Each path below is one point turned by a fixed rotation once a step. After each direction that follows a path, write how fast that rotation turns it, in degrees each step (0 if it stays still).
Each turn is a multiple of 5 degrees from 10 to 175, or 0.
Each row of a path follows its step; steps can be skipped.

step 0: [ 28 -12  18  10   7   3 -20   7 -16 -36 -11  21  34   3 -35  15   3 -10
  -1 -23 -24 -29  14 -38  -4  -6  15  -1  70  12]
step 1: [-12   9  29  -9 -10  19   4 -38 -50 -26 -18  -5  -3  17   6  20 -18 -36
  24  -5 -23 -15   8   1  53  -6  45  13  14  -4]
step 2: [-11 -19 -19  25 -18 -10 -14  19 -42 -58  -9   3 -11  35  18   1  37 -10
 -10  -1 -30   1  22  19   7  -9   2  18  40  30]
step 3: [ 14   7  18  17  -6  27   6 -16 -45 -42 -39  25   0 -25  41 -50  -9   3
  -1  10   5   1   8  10  -8   0  41 -11  25  -3]
step 4: [  9   4  -3  38 -29 -21  -4  31 -33 -24 -12  -3  33 -15 -30  -1   0  -6
   2  37  -8  25   5  26  35 -32  23 -38  28   8]
step 5: [ -7 -19   9  -3  -5  10 -39  15 -56 -22   7   4   3 -51  17 -28   1   0
  35 -13  15 -15  22 -20  46  -1 -13 -23  12  11]
step 6: [ -4  12   0  24  -2 -13 -17   5 -32 -13 -24  28  58  10   2  -3  41 -37
  14  24  16 -54   9  -2  13 -29  -6  -4   6 -20]
step 7: [ 29  42   8  -4 -26  17 -12  20 -24  -2 -13   4 -23  17  16 -33  27 -31
  12 -26 -29 -17  16   1  45   4  -5 -44  18 -24]
step 8: [ 25  -2   9  21   8  47   1  27 -29 -21  -5  56   7 -15 -32  -2  17 -23
 -28  15 -31 -28   1  14  24  -1 -24  17  19   9]
step 9: [ 11   9  48  -8   4  12   7  22 -14 -48 -46  -2 -15 -27   3  14  18 -35
  19 -26  12   7 -26  23  36 -15   7   7  15 -25]
step 10: [ 19 -33   5  13 -15  -1 -31  24  -7 -28 -29  41  34   9 -14   9   8 -50
  20 -37 -21  17  15  12  -1  12  10 -12  15  35]
Directions:
[  2   5   1   4 -10   9 -11 -24   5 -10  -2 -18  -4   0  -4  10  -4   1
  -1   1  -9   4  -3 -13 -14  -9   3   6   5  15]  25
[  6   7   5  11   3  -2   1  11   0 -11  -3   4 -10  -1  -8 -14   8 -15
   6   3   6  -5  12 -14  11  -7  18   7  -4  15]  0
[ -8  -9 -17  -1 -21   2   6  -1   5  14 -17  -4  -2  -1  -9  -2  -4  -2
  -2 -11 -13   3  12   4  15  -5   1  -4  -9   4]  125
[ -2  -4  -1 -14  12  14   1  -7  14  -4  -5   6  -7   5 -18  11  11 -10
   3  -7   4   5   7   8   0  16   7   3  14  -4]  35
[ -5  -1  14  -5   0 -11  -5  -4   9   2  -8  -8  -1   0  -7  -4   4  -1
   9  15 -13 -10 -14  15   1  -9  18   0  -8 -14]  135
[ -3  -4  -4  -4   3 -10 -12 -13  -6   7  11  -5   9  26   6   1  -2 -10
   7  -6   0 -17  12 -10   9   3   1   6  -2  -6]  70
